B =
 16  -14  -16  -64    7    1   21  -35
 -2   20  -88  -90    7   -6   60  -11
 -5  -17  -63  -47    7    1   -1    7
B[0,-8] => 16
B[:, 5] => [1, -6, 1]
B[0,-6] => -16
B[1] => [-2, 20, -88, -90, 7, -6, 60, -11]
B[0,6] => 21
B[-3] => [16, -14, -16, -64, 7, 1, 21, -35]
B[1,6] => 60
B[-1,0] => -5
B[-3,7] => -35

X =
[[1.209, -6.518, 7.914, 4.775, 4.545, 1.417, -18.515, 3.039, -1.183, 16.105, -2.157, 6.283, 7.174, 3.135],
 [-6.115, 0.842, -0.080, 10.671, 1.771, 12.949, -16.970, -2.962, 14.486, 0.309, -6.691, 0.054, 6.373, 1.298],
 [-5.964, 0.730, -0.858, 11.866, 1.415, 13.181, -16.972, -2.947, 14.504, 0.724, -7.134, -0.272, 6.080, 1.740],
 [-1.207, -4.268, -8.578, -3.627, -3.072, -2.680, 20.385, -4.539, 2.278, -13.763, 1.403, -5.464, -9.918, -3.739],
 [4.112, 0.073, 1.115, -10.756, -2.364, -12.221, 14.151, 4.115, -14.381, -0.983, 7.931, -3.598, -7.611, -4.031],
 [3.322, -0.026, -0.421, -10.753, -2.288, -12.092, 13.996, 3.283, -13.983, -1.328, 9.114, -3.896, -7.693, -2.390],
 [5.238, -5.518, -17.422, -3.750, 7.726, 9.445, 6.723, -1.904, 6.602, -11.041, 4.855, 3.894, -1.301, -9.323],
 [-9.529, 4.221, 8.603, 10.081, -12.624, -0.757, -3.785, -7.515, 11.373, -4.469, -8.772, -9.194, -0.048, 10.334],
 [1.590, 1.030, 7.514, 5.699, 4.230, 1.956, -19.600, 3.963, -3.048, 16.471, -2.298, 6.139, 6.371, 2.987],
 [-2.019, -5.968, 5.299, -14.234, -7.690, -7.813, -1.155, -2.640, -14.764, 5.106, -8.581, 0.167, -13.382, 8.883],
 [7.997, -0.316, -9.785, -14.317, 8.802, -0.567, 1.146, 8.367, -7.740, 4.544, 9.387, 8.368, -1.022, -9.510],
 [-1.948, 1.162, 4.540, -13.856, -8.478, -5.984, -0.668, -2.271, -14.338, 3.658, -7.427, -0.946, -14.609, 6.833],
 [2.507, 3.603, -2.109, -10.926, -4.619, -12.179, 13.819, 5.417, -13.677, -1.360, 7.545, -2.167, -7.641, -4.707]]
X[0, -14]: 1.209
X[1, 0]: -6.115
X[10, -2]: -1.022
X[-9, 10]: 7.931
X[2]: [-5.964, 0.730, -0.858, 11.866, 1.415, 13.181, -16.972, -2.947, 14.504, 0.724, -7.134, -0.272, 6.080, 1.740]
X[-1, 1]: 3.603
X[:, -9]: [1.417, 12.949, 13.181, -2.680, -12.221, -12.092, 9.445, -0.757, 1.956, -7.813, -0.567, -5.984, -12.179]
X[12, -3]: -2.167
X[-4, -1]: 8.883
X[0]: [1.209, -6.518, 7.914, 4.775, 4.545, 1.417, -18.515, 3.039, -1.183, 16.105, -2.157, 6.283, 7.174, 3.135]
X[1, -13]: 0.842
X[-6, 11]: -9.194
X[2, -1]: 1.740
X[5, -1]: -2.390
X[-8, 8]: -13.983
X[:, 12]: [7.174, 6.373, 6.080, -9.918, -7.611, -7.693, -1.301, -0.048, 6.371, -13.382, -1.022, -14.609, -7.641]
X[-3, -6]: -7.740
X[-3]: [7.997, -0.316, -9.785, -14.317, 8.802, -0.567, 1.146, 8.367, -7.740, 4.544, 9.387, 8.368, -1.022, -9.510]
X[-8, 2]: -0.421
X[:, -5]: [16.105, 0.309, 0.724, -13.763, -0.983, -1.328, -11.041, -4.469, 16.471, 5.106, 4.544, 3.658, -1.360]
X[:, 6]: [-18.515, -16.970, -16.972, 20.385, 14.151, 13.996, 6.723, -3.785, -19.600, -1.155, 1.146, -0.668, 13.819]
X[10, 3]: -14.317
X[3, -9]: -2.680
X[-7, -7]: -1.904
X[-2, 7]: -2.271
X[:, -11]: [4.775, 10.671, 11.866, -3.627, -10.756, -10.753, -3.750, 10.081, 5.699, -14.234, -14.317, -13.856, -10.926]
X[-10, -12]: -8.578
X[-10, 4]: -3.072
X[-5, 8]: -3.048
X[-3, -10]: 8.802
X[-3, -7]: 8.367
X[:, 2]: [7.914, -0.080, -0.858, -8.578, 1.115, -0.421, -17.422, 8.603, 7.514, 5.299, -9.785, 4.540, -2.109]
X[8, -10]: 4.230
X[9, 3]: -14.234
X[-4, -4]: -8.581
X[7, -13]: 4.221
